These are runs of 4 systems, one row a step. Runs of the same system follow the same rule from any start.
N, run 1, 9 rows:
[[-20  55  59  14 -16 -34  -5 -23   6 -15   3   6  -9  35 -12 -40  16 -14
   -2   1 -39 -24  16  -8 -32  -8 -21 -12]
 [-20  55  63  20  -9 -35  -2 -26   7 -13   3   5  -6  34  -8 -37  16 -14
    0  -3 -46 -29  17 -11 -37  -8 -23 -12]
 [-26  51  57  26  -7 -37  -5 -21   5  -8   2   7  -8  32  -3 -39  11 -17
    0  -3 -44 -26  13  -4 -33  -7 -25 -11]
 [-25  51  52  29   0 -43  -3 -20   5  -8   5   0 -11  30  -2 -34   8 -16
    3  -1 -47 -27  19  -6 -30  -4 -29 -14]
 [-26  45  50  35   3 -38   0 -21   3  -6   6   0  -9  28   6 -34   2 -20
    0  -7 -42 -23  18  -8 -31   3 -36 -14]
 [-25  44  45  39   4 -43  -4 -18   1  -3   3  -1  -9  23   9 -35   5 -22
   -1  -7 -42 -28  20 -10 -29   2 -36 -17]
 [-28  36  38  45  10 -48   0 -17   4   0   3  -2  -8  20  11 -33   1 -24
    2 -11 -40 -26  22  -7 -35   8 -36 -14]
 [-25  34  38  49  19 -44  -1 -13  -2   5   2  -5 -10  17  12 -32  -3 -26
    5  -8 -38 -26  23  -4 -32  12 -45 -19]
 [-23  32  30  53  26 -46   3 -12  -1   7  -2  -9 -10  13  12 -28  -7 -28
    8 -12 -35 -21  25  -6 -36  12 -41 -20]]
Y, run 2, 9 rows:
[[ 22  26  75  14 -17  -9  32 -15  -6  -2 -19   0 -13  15 -24 -30  11 -10
   24   1 -19   3   0 -12 -48  -8 -31 -20]
 [ 16  28  76   8 -19 -12  30 -19  -4   1 -19   3 -11  19 -25 -35  13  -9
   16  -1 -18   0  -1 -14 -47  -7 -31 -16]
 [ 11  34  79   8 -21 -14  19 -24  -1  -8 -16   6 -11  24 -24 -36  18  -8
   15  -3 -23  -6   0 -13 -44  -7 -26 -18]
 [  9  35  77   4 -24 -18  13 -24   5  -9 -11   7 -11  23 -23 -37  20 -11
   10   5 -24 -11   3 -14 -44 -10 -25 -15]
 [  1  49  79   1 -27 -20  14 -27   4 -11  -8   4 -11  30 -23 -38  17  -7
    5   2 -34 -11   1  -9 -36 -12 -21 -13]
 [  4  50  72  -2 -26 -19   4 -25  10 -20  -7   7  -9  34 -20 -39  21  -9
    6   5 -33 -16   4 -13 -37 -16 -14 -12]
 [ -6  53  71  -4 -29 -22   6 -32   4 -20  -2   4  -7  35 -20 -36  20  -7
    5   5 -33 -14   2 -11 -34 -20 -11 -11]
 [ -6  56  71  -7 -31 -23  -3 -28  12 -26  -4   3  -4  36 -21 -38  23  -5
   -1   5 -37 -16   4  -9 -28 -22  -5  -8]
 [-15  57  66  -3 -28 -25 -10 -24  16 -23  -3   7  -8  38 -22 -42  26  -6
   -5   8 -36 -17   5  -8 -28 -23  -5  -6]]
N, run 3:
[[ 12 -64 -53  22  38  11  22  27 -17  37 -17  -9  10 -50  25  33 -30  -2
   11 -12  32  15  -4  12  21  15 -17  -7]
 [ 17 -64 -55  18  37  18  24  23 -15  37 -19  -7  11 -50  23  33 -32  -2
    9  -8  32  17  -7   9  16  13 -14  -3]
 [ 24 -64 -54  15  32  24  26  28 -16  33 -19  -1  11 -47  19  32 -33  -1
    8  -7  32  25 -10  11  17   7  -7  -4]
 [ 24 -59 -51   7  26  28  29  27 -14  35 -24  -4  13 -51  14  34 -29   7
   11  -4  38  28 -12  10  18   3  -5   0]
 [ 30 -62 -47   3  17  26  25  22 -18  29 -25  -2  13 -50   8  34 -22  11
    7  -3  38  28 -16   7  20  -1  -3   0]
 [ 34 -60 -46  -8  13  34  28  21 -12  26 -26   2  19 -48   8  28 -20  15
    7  -3  43  27 -20   7  20  -4  -5   1]
 [ 35 -59 -43 -17   4  40  28  17 -14  22 -30  -1  20 -47   2  26 -18  17
    6   1  41  32 -18   1  19  -6   8   5]
 [ 43 -58 -37 -21   0  41  30  16  -8  21 -31  -2  20 -46  -2  25 -13  16
    8   4  44  33 -25   2  21 -14   9   0]
 [ 37 -55 -32 -29  -7  47  27  10 -12  17 -32   2  23 -39  -3  27 -10  23
    7   5  39  29 -28   3  21 -20  10   4]]
W, run 4:
[[ 47 -53 -31 -28  -8  44  31  12  -8  18 -36   3  25 -40 -12  21  -8  23
   10   6  43  36 -31   1  17 -22  10  10]
 [ 37 -49 -34 -27  -6  45  25  14 -11  15 -27   4  24 -46  -5  24  -6  22
    4   7  43  32 -29   5  24 -18  15   7]
 [ 29 -54 -47 -26   0  47  23  16  -8  16 -29   0  26 -45   0  28  -6  22
    2   7  42  32 -25   7  33 -17  18   9]
 [ 21 -48 -60 -27   0  46  15  17  -9  14 -23  -3  25 -44   5  32  -7  20
    2   7  43  29 -25   6  34 -13  19  15]
 [ 20 -48 -65 -22   3  42  11  20  -7  17 -20  -4  22 -46  13  36  -7  17
    3   5  42  26 -25   9  43 -10  21  12]
 [  7 -47 -68 -22   8  38   4  21  -6  17 -18  -9  25 -44  15  35  -5  16
   -2   2  40  24 -19  13  48  -9  19  16]
 [  3 -41 -78 -21  13  34   1  19  -6  15 -10  -8  23 -44  22  35  -4  11
   -2   4  38  18 -15  13  45  -4  26  22]
 [ -8 -36 -83 -16  14  30  -6  22   1  15 -12 -12  24 -42  27  38  -7   7
   -7   5  30  14 -14  17  47  -7  23  18]
 [-20 -30 -85 -12  17  26 -11  18   1  15   2 -12  26 -40  27  38  -7  11
  -10   2  30   9 -10  21  52  -6  24  23]]
W, run 5 (9 x 28):
[[  9  -7  32  54  25 -24  36  -5 -16  27 -19   0  -8 -11   4 -14 -19 -16
   21 -20 -13   2  11 -11 -40  14 -50 -27]
 [ 20 -15  34  47  21 -18  39   1 -20  23 -25   1  -6 -13   0 -12 -21 -17
   23 -15  -6   5  11  -9 -40  14 -49 -27]
 [ 22 -21  37  41  20 -17  37   2 -14  26 -27   8  -5 -16  -1  -4 -19 -15
   25 -12  -5   0   9 -11 -39   8 -48 -21]
 [ 28 -27  37  37  25  -8  40  -1 -17  27 -29   9  -3 -17  -2  -3 -17 -11
   23  -7  -3   7   3 -10 -35   4 -47 -24]
 [ 33 -30  36  35  22  -6  42   3 -17  25 -29  10  -7 -17  -5   1 -17 -10
   23  -7   4   9   1  -8 -31   2 -51 -31]
 [ 38 -38  31  30  13   2  43   3 -15  31 -32  16  -2 -23  -7   2 -18  -8
   27   0   6  12   1  -9 -32   0 -44 -29]
 [ 35 -43  30  27  21   6  44   8 -17  27 -33  16  -5 -24  -7   6 -17  -1
   25  -6  10  17  -9  -8 -27   1 -40 -24]
 [ 40 -48  25  22  17  10  47   9 -13  27 -37  15  -1 -32  -6   9 -20  -1
   23  -2  17  14  -5  -6 -24  -3 -34 -24]
 [ 43 -54  14  16  19  11  46  10 -20  32 -33  12   3 -28  -5   8 -22   3
   22  -3  17  18  -6  -6 -19  -1 -31 -20]]
Y, run 6 (9 x 28):
[[ -4 -51 -34  48  53 -11  21  21 -14  40 -11   2   3 -41  33  25 -35 -16
   11  -9   5  -1   7  10   1  22 -40 -18]
 [  1 -46 -26  49  52 -15  20  18 -14  40 -10   4   1 -38  31  21 -36 -11
   14 -13   7   2   6  10  -1  22 -35 -24]
 [ -3 -46 -22  52  49 -13  22  18 -14  41 -12   5   4 -37  31  14 -36 -15
   12 -11   8  -2   5   9  -6  22 -41 -28]
 [  1 -45 -16  53  50 -18  25  16 -18  39 -10   5  -2 -32  25  12 -34 -14
   14 -12   0  -1   9   7  -8  19 -44 -25]
 [  1 -40  -8  56  48 -18  26  14 -16  39 -16   2  -2 -35  25   8 -30 -16
   16 -18  -2  -5  10  10 -13  19 -48 -26]
 [  1 -37  -5  54  46 -18  26  14 -17  37 -15   1  -3 -24  22   3 -33 -15
   12 -14   1  -1  14   4 -18  20 -45 -33]
 [ -3 -27   1  58  48 -27  27  10 -16  37 -13   0  -2 -22  22  -2 -35 -19
   13 -17  -7  -2  15  -1 -20  18 -46 -29]
 [  1 -25   0  58  39 -29  28   7 -19  31 -13  -3  -2 -18  21  -6 -33 -23
   15 -12  -7  -4  17   3 -23  19 -51 -30]
 [ -4 -21   5  57  35 -28  23   5 -13  33 -14  -7  -3 -17  19  -9 -29 -19
   16 -17 -15  -2  14   1 -29  20 -48 -27]]
M, run 7, 9 rows:
[[ -5  55  47 -35 -54   4  -8 -28  16 -37  -2   1   6  28 -24 -32  36   9
   -9  13 -18  -5 -12 -13  -3 -40  24  15]
 [-10  62  47 -32 -50  -6 -12 -27  19 -37  -3  -1   4  30 -21 -34  34   6
   -9  12 -20  -8  -8 -13  -7 -34  22  14]
 [-16  57  47 -28 -44  -6 -16 -31  21 -38   4  -2   4  35 -20 -35  37   6
  -11   8 -24 -12  -5 -11  -4 -30  23  11]
 [-16  66  43 -27 -44 -10 -18 -27  22 -37   8  -2   2  35 -15 -33  34   4
  -12  10 -29 -15  -4  -8  -5 -27  16  11]
 [-27  63  41 -18 -39 -15 -24 -27  23 -36  10   2  -2  38 -14 -34  31  -2
  -10  11 -32 -13  -1  -7  -3 -24  12  13]
 [-28  66  36 -16 -35 -23 -26 -28  21 -33  10   0   4  35  -6 -34  33  -2
  -16  11 -30 -23   2  -6  -4 -21  14   9]
 [-37  64  35  -5 -28 -25 -25 -25  23 -25  15   2   0  35  -1 -36  31  -5
   -8   8 -35 -23   4  -3  -3 -17  13  10]
 [-38  70  33   0 -21 -27 -30 -22  19 -30  17  -1  -6  36   4 -26  34 -13
  -12   5 -39 -29   9   0  -3 -17  10   7]
 [-43  67  26   4 -15 -33 -29 -23  22 -24  21  -3  -6  34   5 -28  27 -16
   -6   5 -38 -30  13   3  -6  -6   3   7]]
M, run 8:
[[ 44  -8  62   7 -11   4  43  -9 -10  10 -37  11  -8  -4 -25 -10   6  -7
   26  -1   1   9  -8 -16 -40 -14 -35 -14]
 [ 46  -6  64   5 -14   5  42  -3 -11  11 -36  11  -7  -5 -26 -15   4  -7
   29   1   7  15 -11 -15 -38 -11 -33 -16]
 [ 41  -6  64   4 -17   7  40  -8 -13  11 -37  11  -4  -4 -22 -17   7  -4
   30   4   7  16 -13 -14 -40 -11 -32 -10]
 [ 46  -4  68   1 -18  10  39  -9  -5   7 -32   8  -7   1 -27 -16  12  -3
   24   1  -1  11 -13 -18 -40 -15 -31 -17]
 [ 45   2  68  -2 -26  12  38 -10  -7   4 -30   9  -5   4 -31 -15  14   0
   22   2   0  17 -15 -15 -38 -15 -27 -11]
 [ 41   3  69  -6 -30  11  39 -10 -10   3 -32   6  -6   3 -31 -19  17  -2
   23   2  -2  15 -13 -20 -38 -19 -21 -12]
 [ 42   5  72  -7 -27  16  39 -13  -6   0 -32  12  -5  -1 -33 -20  17   0
   25   5   0  13 -13 -15 -39 -18 -20 -12]
 [ 42  13  71  -6 -35   5  34 -12  -7  -3 -26   6  -2   6 -34 -18  15  -2
   21   0   0   9 -11 -18 -42 -15 -18  -9]
 [ 35  17  75 -11 -33   8  31 -17  -1  -1 -30   6  -7   9 -34 -28  19   1
   20   3  -7   9 -12 -19 -41 -19 -16 -10]]

Which system made each run below?
run 9, 3 rows:
[[ -8 -54 -55  44  56  -5  13  23 -15  36  -8  -1   6 -40  38  31 -31 -14
   10 -11  12   2  10  15  13  26 -27 -12]
 [ -7 -51 -45  43  55  -3  15  24 -13  42  -7   1   2 -42  38  30 -33 -15
   11 -12   9   5   8  15   8  23 -28 -16]
 [ -5 -47 -40  46  53 -12  18  24 -17  42  -8   0   1 -44  34  26 -35 -11
   13 -10  10   3  10  16   9  27 -32 -20]]
  Y
run 10, 3 rows:
[[ 49 -58 -13 -14   1  37  39  12 -13  25 -39   9  15 -40  -8  14 -19  22
   15   2  36  31 -26  -4   6 -14  -2  -3]
 [ 42 -58 -23 -15   4  38  39  14 -13  19 -34   3  15 -45  -4  19 -17  16
   12   6  40  31 -24  -1  12 -13   0  -4]
 [ 41 -58 -35 -17   3  39  29  15 -11  23 -34   1  17 -43  -2  24 -18  20
   10   2  40  31 -22   4  20 -12   5   0]]
  W
run 11, 3 rows:
[[ 50  -7  40 -50 -40  37  22  -8   4 -10 -38  19  14  -5 -37  -3  25  21
    7  24  18  19 -33 -12  -2 -46  14  14]
 [ 46 -13  33 -51 -46  42  25  -2   5  -8 -37  17  14  -9 -32   0  25  26
   12  25  20  24 -32 -15   4 -49  16  14]
 [ 47 -16  19 -53 -41  44  23  -5   6 -10 -35  19  20 -18 -33   2  18  29
    4  19  24  24 -34 -10  11 -46  24  14]]
  W
